In the rows, zero is written as 128.
Rotation paths and how fast each direction turns (degrees each step)
Each turn is a multiple of 5 degrees from 10 to 175, or 0.
Each row of a path follows its step; steps can be skipped.
path 1
step 0: [127 139 126 115 135 144 129 135 135 122 111 121 138 141 115 130 135 128
 125 116 126 128 141 131 122 119 127 132 134 111 123 134 124 128 131 131
 113 114 141 119 123 131 127]
step 1: [119 132 122 133 137 123 126 148 127 141 134 121 133 136 138 144 125 111
 136 127 127 132 119 135 130 124 134 120 125 113 117 134 138 127 124 136
 127 122 131 143 148 126 128]
step 2: [149 139 111 130 127 121 131 145 133 109 116 129 133 130 138 129 141 127
 125 129 136 128 133 131 129 126 141 126 136 137 121 137 131 131 124 119
 141 136 133 132 123 128 116]
step 3: [127 136 122 122 128 141 140 134 141 133 114 126 127 130 122 116 139 129
 130 104 129 135 123 127 121 116 118 123 115 118 118 145 116 126 130 132
 116 128 138 132 124 126 129]
step 4: [121 128 110 124 124 130 131 148 122 138 133 113 150 122 128 138 121 119
 126 136 133 122 117 132 129 139 131 123 129 114 115 135 130 131 123 133
 118 138 124 131 139 132 129]
step 5: [138 124 116 137 133 122 122 138 116 122 119 121 137 131 137 120 142 129
 128 122 144 137 135 127 131 114 137 113 136 136 133 130 134 120 121 116
 128 142 145 124 129 135 122]
step 7: [121 122 114 107 130 125 137 141 129 136 122 118 150 113 141 133 129 121
 125 137 133 121 134 134 121 139 122 123 123 117 128 117 124 116 128 135
 133 134 134 133 134 131 130]
step 8: [129 119 130 126 132 138 118 129 117 127 111 129 140 141 141 125 140 123
 131 130 136 138 127 137 123 131 131  98 136 139 130 134 132 131 122 111
 123 127 132 128 125 135 128]
step 10: [119 139 128 114 132 121 128 134 134 131 124 115 155 126 135 139 133 114
 132 127 128 118 131 133 114 128 131 131 128 128 116 114 127 113 142 126
 130 120 140 128 121 134 122]
step 11: [128 124 123 127 143 146 117 133 132 133 125 130 127 145 145 131 152 119
 141 130 125 137 126 131 122 140 131 117 135 129 128 144 141 124 128 128
 133 135 127 136 132 130 123]
Directions:
[129 128 131 129 135 127 128 129 129 125 130 125 127 124 132 130 133 127
 129 129 128 130 127 126 129 124 130 134 127 129 130 127 128 125 131 130
 132 126 128 131 131 128 125] | 80
[128 130 128 128 129 129 131 125 131 128 127 127 130 126 126 124 130 126
 130 129 125 122 129 126 129 126 124 131 129 129 124 127 124 131 131 130
 128 128 133 128 128 130 134] | 110
[130 128 127 129 128 127 134 132 126 126 127 126 127 125 130 127 126 130
 127 128 134 127 125 126 131 122 127 125 126 126 126 130 124 130 126 129
 126 132 126 126 130 131 128] | 25
[128 125 131 128 130 128 129 128 125 128 123 131 131 128 130 129 128 132
 126 132 127 126 131 129 128 126 128 124 128 125 133 123 125 130 125 129
 128 122 129 129 130 126 131] | 40
[129 127 128 129 128 131 130 132 126 128 132 132 130 131 130 125 128 126
 132 133 130 131 130 129 131 128 126 129 128 127 129 125 132 130 133 123
 126 129 128 130 132 128 130] | 110
[129 130 128 129 131 130 133 130 122 128 126 131 128 125 126 128 127 129
 126 124 124 132 127 129 132 130 127 130 127 126 128 130 128 124 131 127
 130 126 129 127 121 130 130] | 115
path 2
step 0: [118 125 119 123 126 136 121 133 124 124 133 117 138 120 129 121 125 133
 137 128 123 132 133 139 127 120 137 109 119 129 121 130 130 136 141 140
 132 110 115 142 141 114 122]
step 1: [135 129 135 136 128 141 117 130 136 132 115 129 112 140 137 134 127 135
 144 129 127 149 115 137 126 125 118 131 133 124 122 134 135 130 143 122
 134 119 120 116 125 125 133]
step 2: [133 130 115 136 123 132 113 133 105 143 140 129 127 135 138 137 114 111
 125 130 122 135 121 117 130 141 131 126 122 138 122 126 129 129 125 123
 119 128 135 126 123 117 134]
step 3: [140 123 123 138 132 130 131 128 127 120 131 133 125 126 139 125 125 119
 136 139 132 113 116 138 121 128 120 120 129 125 130 132 132 109 115 122
 107 120 128 133 130 150 127]
step 4: [136 121 133 139 135 129 146 117 120 137 126 124 120 105 120 134 131 124
 119 137 117 137 128 125 126 132 126 120 123 125 140 131 120 127 117 132
 126 141 110 127 131 120 118]
step 5: [123 116 138 124 132 118 128 117 139 122 140 115 118 127 127 128 132 137
 119 121 137 125 121 128 125 118 128 121 129 142 143 129 130 114 146 128
 113 136 133 129 123 116 135]
step 7: [112 141 132 127 122 121 123 131 127 123 135 129 134 124 112 109 115 130
 119 124 130 124 133 125 118 128 129 122 147 141 133 129 126 139 113 128
 130 129 133 128 114 142 132]
step 8: [124 131 122 114 125 134 123 120 137 122 121 124 136 122 121 112 124 135
 131 133 126 134 136 129 122 125 123 117 129 103 119 119 123 114 127 134
 140 126 137 145 133 124 116]
step 9: [130 129 129 128 131 120 126 130 121 126 113 135 129 138 114 136 137 142
 138 134 133 142 128 119 126 115 128 122 131 128 134 136 132 140 136 111
 143 116 130 126 115 116 117]
step 10: [120 133 115 121 137 131 124 125 109 122 130 132 125 143 136 131 124 125
 147 122 121 126 141 130 136 144 128 130 126 127 124 124 131 131 147 117
 124 136 137 140 125 122 140]
Directions:
[131 131 126 130 129 128 135 127 126 129 125 131 127 126 125 130 131 128
 134 127 130 125 129 125 129 127 130 127 127 126 130 128 129 125 125 127
 124 129 131 131 126 123 130] | 60
[127 124 127 125 124 130 125 129 126 126 125 132 123 134 128 130 129 129
 127 128 131 128 131 125 131 128 128 126 126 132 126 129 123 127 128 127
 126 130 130 124 129 129 131] | 90
[133 126 126 127 131 130 130 121 127 129 130 126 131 131 130 129 127 128
 129 128 125 128 126 127 132 134 128 127 128 131 129 130 127 124 127 125
 129 122 124 125 127 129 129] | 40
path 3
step 0: [137 122 118 130 122 128 136 132 119 127 121 119 127 113 131 131 129 134
 102 134 128 126 131 143 123 131 130 142 117 121 132 128 129 142 120 134
 121 131 138 115 117 121 131]
step 1: [123 115 128 135 127 126 136 130 127 131 131 135 126 112 139 128 118 124
 128 130 144 126 134 142 120 137 129 125 127 110 138 127 127 129 108 137
 138 116 124 121 143 131 120]
step 2: [137 133 115 142 124 123 129 119 122 138 116 128 123 132 132 125 133 141
 134 134 127 132 139 154 123 123 126 120 123 124 130 132 124 124 119 143
 123 133 144 126 133 135 118]
step 3: [132 125 125 137 126 126 139 134 126 116 125 124 132 126 118 117 142 134
 128 139 145 124 129 131 122 137 125 120 126 137 152 132 137 133 118 139
 132 125 130 140 133 117 113]
step 5: [133 130 130 125 132 134 128 126 125 137 135 132 137 115 128 132 136 137
 130 144 132 123 135 132 122 139 126 138 113 115 143 145 130 132 107 118
 142 122 135 121 132 127 125]
step 6: [121 137 126 138 118 114 132 131 130 132 128 141 130 134 135 132 127 134
 131 142 145 138 121 141 127 114 127 115 122 122 134 141 123 116 112 122
 122 131 132 122 137 134 124]
step 7: [124 135 120 137 128 117 131 123 113 128 125 125 124 127 119 119 144 135
 117 146 127 134 130 128 117 134 123 134 126 140 139 147 127 142 122 128
 112 130 128 123 133 128 119]
step 8: [119 119 140 146 133 119 145 136 129 111 141 121 133 139 136 125 126 121
 129 136 133 125 126 136 121 134 125 126 120 127 132 146 132 129 120 135
 123 121 119 120 132 126 136]
step 10: [115 140 124 139 132 128 132 135 135 124 138 142 128 121 138 125 122 127
 130 135 148 138 123 138 127 131 124 134 131 125 152 120 127 138 112 128
 129 122 127 128 139 129 127]
step 11: [123 147 127 143 131 119 132 134 114 124 116 125 121 125 132 123 121 136
 130 132 125 140 129 144 126 117 129 138 130 132 129 140 122 135 124 147
 121 133 134 122 126 144 121]
Directions:
[129 129 133 123 128 125 131 133 123 123 126 126 130 128 127 128 125 128
 122 129 128 126 129 126 126 128 131 131 129 129 129 129 129 130 131 132
 126 128 125 126 127 129 125] | 95
[133 129 134 129 133 131 126 127 126 127 130 128 129 134 128 127 126 131
 130 131 124 128 132 130 130 128 126 128 128 123 128 129 130 123 128 130
 131 129 128 127 129 129 128] | 110
[132 126 125 123 131 129 128 128 127 128 132 129 124 130 130 129 131 130
 126 129 126 126 128 130 126 130 124 133 125 128 132 126 126 131 131 126
 126 129 131 134 130 129 128] | 155
path 4
step 0: [126 126 130 120 117 138 121 113 123 118 135 128 123 134 124 134 119 138
 133 127 141 126 134 119 130 128 111 121 118 123 105 123 145 130 125 123
 131 133 122 141 129 141 136]
step 1: [116 127 126 128 127 122 116 133 135 134 123 137 143 130 140 115 116 119
 141 128 137 115 136 128 126 121 145 142 129 137 129 141 124 134 127 137
 122 143 126 127 140 134 135]
step 2: [136 138 134 108 132 141 135 124 132 115 146 135 122 132 123 129 124 131
 124 130 127 135 121 119 128 119 138 124 119 119 136 128 130 122 133 139
 143 126 121 131 128 147 142]
step 4: [134 138 126 120 115 124 127 123 130 131 138 123 124 120 122 122 116 126
 131 136 122 115 121 122 131 118 129 139 124 105 142 108 138 134 129 122
 129 137 119 124 139 136 120]
step 5: [124 109 121 115 128 127 135 132 131 126 130 131 129 133 131 115 132 131
 135 131 129 135 134 125 134 129 119 121 137 120 105 133 142 139 122 135
 112 128 126 135 132 133 149]
step 6: [135 146 132 133 116 115 122 140 137 116 127 136 137 128 133 127 124 114
 128 154 135 121 119 126 118 123 141 129 122 126 128 134 132 136 133 138
 127 137 126 126 128 135 121]
step 8: [140 125 122 122 134 114 113 121 130 128 139 119 129 141 133 127 135 114
 129 140 139 123 127 134 134 126 133 139 124 135 132 123 125 133 135 130
 105 124 122 108 119 132 127]
step 9: [124 119 119 119 112 146 120 133 121 132 123 119 124 123 104 120 130 131
 129 140 129 132 118 121 117 121 128 132 124 116 135 115 134 135 132 125
 129 130 132 142 121 137 129]
step 10: [137 118 122 133 129 112 140 131 136 144 125 130 123 128 137 119 123 128
 130 144 123 139 127 131 129 125 144 128 140 131 124 135 120 128 115 132
 103 124 120 129 127 133 140]
step 11: [138 141 132 132 121 134 128 126 143 114 120 122 111 138 125 126 142 122
 130 147 123 124 121 118 121 125 132 115 110 125 123 118 138 128 126 122
 137 127 127 135 120 129 123]
Directions:
[129 121 127 129 131 128 133 129 128 129 131 134 129 126 129 130 126 127
 129 124 132 133 129 125 129 126 128 127 127 131 126 127 128 131 128 124
 125 130 128 130 125 128 126] | 155
[133 126 126 124 125 130 127 129 129 130 129 126 129 132 128 126 128 130
 129 123 129 129 128 131 124 128 126 126 127 127 129 131 131 126 128 126
 129 129 132 135 127 123 131] | 160
[123 127 127 125 125 131 128 127 125 129 127 132 125 128 128 126 130 132
 124 130 123 128 128 126 131 124 126 127 123 130 125 131 130 130 129 124
 131 125 131 127 126 129 129] | 160
path 5
step 0: [127 127 135 124 120 114 135 119 135 112 138 113 139 128 144 123 126 134
 117 148 122 133 121 135 124 125 134 120 128 135 120 126 126 139 127 118
 131 120 130 122 124 136 127]
step 1: [118 134 130 119 130 130 132 130 145 130 126 128 140 128 134 136 143 129
 134 125 145 125 121 140 145 111 131 132 144 136 121 118 132 137 123 133
 137 126 130 124 133 128 135]
step 2: [129 139 138 130 122 116 129 140 134 139 135 132 121 133 128 139 120 129
 133 141 124 133 138 127 130 115 139 138 126 129 127 126 138 135 118 137
 123 147 145 128 116 126 129]
step 3: [131 131 144 117 128 119 138 129 138 125 119 108 142 131 143 129 129 132
 129 135 118 128 127 133 124 134 127 127 122 126 120 118 128 118 137 128
 110 133 140 134 133 128 116]
step 4: [120 125 123 123 113 119 123 130 132 136 136 118 132 141 138 127 144 127
 120 122 131 129 112 127 135 110 130 133 130 135 132 122 126 127 134 140
 127 119 130 112 139 123 116]
step 5: [129 141 139 132 139 124 137 135 135 126 135 129 119 134 121 128 121 117
 125 129 135 126 134 127 127 103 128 131 134 118 129 119 139 127 121 138
 119 139 117 122 140 116 124]
step 8: [130 121 130 129 125 134 136 135 121 133 144 133 127 142 120 123 117 133
 128 125 136 113 139 130 127 117 125 116 139 119 131 122 119 129 122 142
 126 129 119 111 125 127 110]
step 9: [135 127 128 114 131 130 113 133 136 128 133 114 137 123 120 134 113 127
 120 122 126 122 138 120 116 122 113 128 140 124 125 128 133 124 138 124
 128 147 113 131 125 136 130]
step 10: [122 124 110 132 114 122 123 130 139 126 131 135 149 133 130 122 131 117
 132 127 134 130 130 119 122 140 119 121 125 129 132 133 113 135 130 121
 128 149 128 129 133 117 127]
step 11: [135 121 127 129 132 137 127 133 129 124 142 123 141 133 120 123 127 134
 133 119 137 124 131 127 112 129 136 122 123 128 117 131 125 128  95 128
 137 126 127 121 130 124 114]
Directions:
[127 134 130 131 128 132 133 128 130 133 131 128 125 129 123 125 128 126
 126 127 129 129 130 125 129 132 130 130 127 131 125 127 128 128 128 127
 133 130 129 125 128 127 124] | 120
[125 123 131 129 126 125 131 128 127 128 129 128 131 131 128 128 131 126
 129 127 124 131 125 125 125 133 128 125 125 134 125 127 127 124 126 127
 125 128 127 130 126 127 130] | 100
[124 128 130 125 126 129 128 130 126 129 128 125 132 124 128 125 123 135
 126 129 131 125 127 126 129 128 130 130 127 131 124 131 129 124 133 128
 129 127 127 130 130 125 132] | 125
[132 130 130 127 130 131 126 124 125 128 128 130 128 130 128 133 127 128
 127 131 127 128 133 123 128 125 127 127 123 127 122 125 128 127 130 133
 128 129 127 128 125 128 131] | 110
path 6
step 0: [128 132 121 119 123 133 116 140 120 137 131 122 140 124 131 124 135 126
 118 123 126 131 134 131 140 125 120 130 119 128 134 118 128 124 137 129
 121 122 139 113 149 129 127]
step 1: [141 114 139 131 126 133 132 124 125 118 133 134 126 121 110 130 128 132
 118 126 128 130 137 129 131 137 136 124 138 120 122 136 138 139 120 123
 136 128 123 135 127 114 118]
step 3: [122 123 142 123 134 133 122 123 128 126 123 122 133 127 136 122 126 137
 118 118 137 126 128 142 126 140 139 137 139 113 130 144 131 121 129 123
 125 126 129 126 113 124 123]
step 4: [119 121 120 140 121 125 132 129 139 141 132 133 129 125 135 127 127 131
 131 136 124 118 130 123 125 113 129 127 120 147 120 131 122 131 119 133
 124 137 136 137 129 126 112]
step 5: [149 130 128 125 143 128 117 131 125 130 127 119 138 133 136 125 137 115
 136 132 137 126 132 134 124 130 126 136 126 112 127 122 127 130 125 112
 120 121 127 120 119 129 124]
step 7: [128 132 124 126 127 124 124 120 121 143 120 131 120 134 137 128 130 121
 123 125 127 143 124 118 135 127 107 136 134 116 128 113 119 125 128 122
 116 120 132 126 121 125 130]
step 8: [126 130 129 123 136 142 127 135 130 112 143 138 127 136 127 124 125 145
 134 132 119 127 132 126 124 132 139 134 135 132 114 126 135 120 139 134
 136 126 123 138 118 119 131]
step 9: [126 134 111 132 116 124 122 126 136 128 124 141 126 118 128 132 142 126
 130 130 140 138 120 130 137 116 125 131 134 132 133 125 128 134 127 125
 117 135 146 124 134 136 137]
step 10: [128 110 145 131 139 134 124 136 119 117 121 123 130 139 123 128 131 135
 131 131 131 129 126 131 128 114 124 130 130 126 130 132 136 136 133 123
 142 129 113 130 114 126 137]
step 11: [121 137 123 134 112 140 122 125 123 138 130 131 118 114 129 132 127 123
 128 134 136 128 131 123 124 127 141 117 119 137 129 125 111 128 128 139
 133 133 132 119 128 139 139]
Directions:
[134 128 132 128 127 131 129 128 123 132 132 130 126 129 127 130 127 126
 126 130 127 125 131 125 128 131 126 124 127 127 131 126 127 130 125 128
 130 124 128 125 132 126 130] | 65
path 7
step 0: [119 137 132 129 128 106 119 142 134 125 124 124 125 119 134 133 136 115
 134 125 127 118 122 135 123 150 128 115 134 132 127 124 127 128 124 118
 121 131 136 123 139 131 131]
step 1: [131 139 136 136 116 126 118 146 140 121 113 133 127 130 131 137 122 120
 128 127 127 132 113 143 133 140 124 127 129 128 133 126 116 144 129 116
 119 136 132 129 132 123 129]
step 2: [134 126 125 130 107 139 118 123 147 124 117 121 128 134 133 141 120 128
 125 137 137 120 110 123 133 128 125 131 122 124 123 129 114 135 128 120
 118 139 122 130 125 124 136]
step 3: [133 126 126 124 116 124 113 126 135 127 124 112 123 124 130 138 133 135
 126 151 137 106 131 119 132 132 125 117 128 130 116 139 127 125 129 127
 130 138 120 126 126 132 133]
step 6: [123 116 125 117 118 123 108 126 130 126 128 130 127 147 130 126 122 125
 128 134 126 123 110 123 134 117 125 140 127 116 119 127 122 139 120 126
 117 127 136 130 119 131 120]
step 7: [118 131 123 110 122 112 113 117 133 132 131 132 120 132 140 139 132 119
 130 136 129 112 123 122 132 124 139 130 130 120 112 131 132 123 125 128
 130 134 138 126 120 136 128]
step 8: [122 146 133 121 135 109 115 139 125 115 129 128 119 121 139 146 130 117
 124 127 128 131 130 129 134 134 141 124 127 133 116 130 132 130 128 121
 136 132 129 125 120 138 129]
step 9: [121 135 135 138 131 125 113 145 126 108 129 121 125 133 136 136 121 116
 126 122 132 141 117 129 128 134 134 132 117 130 125 123 125 131 132 116
 115 126 125 130 120 130 142]
step 10: [125 124 134 136 117 130 105 130 128 117 122 126 123 141 136 116 123 124
 121 135 140 123 118 131 131 125 126 132 129 118 132 130 125 121 135 119
 112 131 126 136 122 133 146]
step 11: [125 138 126 123 112 121 112 125 134 135 124 128 118 124 132 128 134 140
 121 135 141 120 128 126 140 128 127 129 137 119 130 128 127 111 121 125
 120 136 127 134 126 145 142]
Directions:
[132 125 125 130 131 126 126 125 130 129 126 131 128 129 125 126 125 129
 128 130 134 129 127 124 126 126 131 124 125 125 132 131 126 129 129 129
 126 131 132 126 124 129 127] | 90
[128 129 124 130 130 125 126 131 131 132 129 129 123 128 129 124 129 126
 125 129 129 126 130 127 132 126 126 130 127 130 125 124 124 131 129 125
 128 127 127 122 126 125 132] | 0
[128 127 127 132 124 129 129 130 126 127 131 130 125 130 129 123 124 131
 131 128 124 133 126 129 127 134 130 123 129 126 125 127 128 128 129 126
 129 129 128 124 126 129 128] | 85
[125 123 130 128 126 127 129 128 127 129 128 126 128 127 128 127 123 126
 128 128 128 124 128 126 124 125 125 128 129 124 125 129 124 129 130 131
 132 127 129 129 130 134 133] | 95
[125 125 132 130 126 127 130 124 128 126 128 122 132 132 129 127 128 125
 128 131 130 128 129 123 127 128 125 128 128 126 129 126 131 127 126 124
 128 127 127 124 125 124 126] | 100
[125 130 128 130 126 130 127 130 128 126 130 128 130 134 124 127 125 128
 125 127 128 130 125 126 127 128 127 131 127 132 129 128 123 128 132 128
 130 128 132 134 129 122 127] | 90
path 8
step 0: [137 131 135 122 113 137 138 129 136 117 135 128 124 121 120 127 128 135
 128 114 122 118 127 132 142 122 145 149 127 120 124 135 135 131 126 121
 138 130 147 132 129 129 132]
step 1: [121 117 123 122 124 132 124 130 122 141 107 132 130 142 128 134 124 142
 121 121 129 148 140 139 126 115 140 124 122 121 125 134 127 118 133 124
 135 128 127 129 114 125 129]
step 2: [133 123 128 124 113 130 141 144 123 121 129 132 121 118 130 134 138 114
 118 130 131 140 123 125 138 129 115 127 129 116 122 120 128 135 134 135
 136 129 141 115 117 136 139]
step 3: [129 126 128 118 131 129 121 135 136 113 123 134 121 145 133 117 122 134
 127 126 137 139 130 129 139 136 132 117 138 124 118 126 133 113 134 109
 121 136 131 126 139 119 140]
step 4: [117 116 136 138 140 137 134 147 132 122 132 132 129 119 127 134 129 135
 111 123 126 116 129 125 120 123 147 127 143 120 129 123 130 128 132 131
 141 133 133 122 126 138 132]
step 6: [129 116 115 140 130 132 138 137 136 127 129 126 118 112 135 126 111 121
 120 126 124 147 144 119 133 132 133 127 123 123 124 128 131 125 131 127
 127 135 130 146 119 136 131]
step 7: [119 134 131 123 136 143 114 120 131 128 132 134 115 128 119 115 137 129
 124 143 133 135 136 129 139 122 124 131 132 129 121 130 128 133 139 121
 128 139 125 112 120 141 143]
step 9: [120 114 120 140 120 140 124 134 130 128 120 137 128 130 124 130 138 144
 134 145 121 121 137 125 127 132 126 117 137 122 124 120 118 130 127 118
 132 132 116 128 108 121 126]
step 10: [131 112 121 123 126 129 125 127 132 126 152 121 112 116 121 137 121 114
 123 141 122 136 137 127 128 130 117 115 136 128 134 128 129 127 132 129
 140 124 136 124 139 118 124]
step 11: [136 134 133 135 133 124 113 121 136 114 120 129 116 116 124 112 128 129
 131 130 125 118 143 129 137 136 136 119 119 126 132 124 144 118 134 122
 133 141 118 131 118 123 127]
Directions:
[132 126 126 131 129 130 127 129 126 126 127 131 125 126 131 131 128 121
 126 129 130 129 131 129 130 126 121 130 126 133 127 127 129 123 129 126
 126 129 127 127 130 128 129] | 90
[127 130 130 126 125 130 130 130 128 132 124 125 125 129 130 123 127 128
 125 131 126 127 125 131 131 128 125 128 129 130 127 124 122 123 127 127
 133 127 129 129 128 129 126] | 55
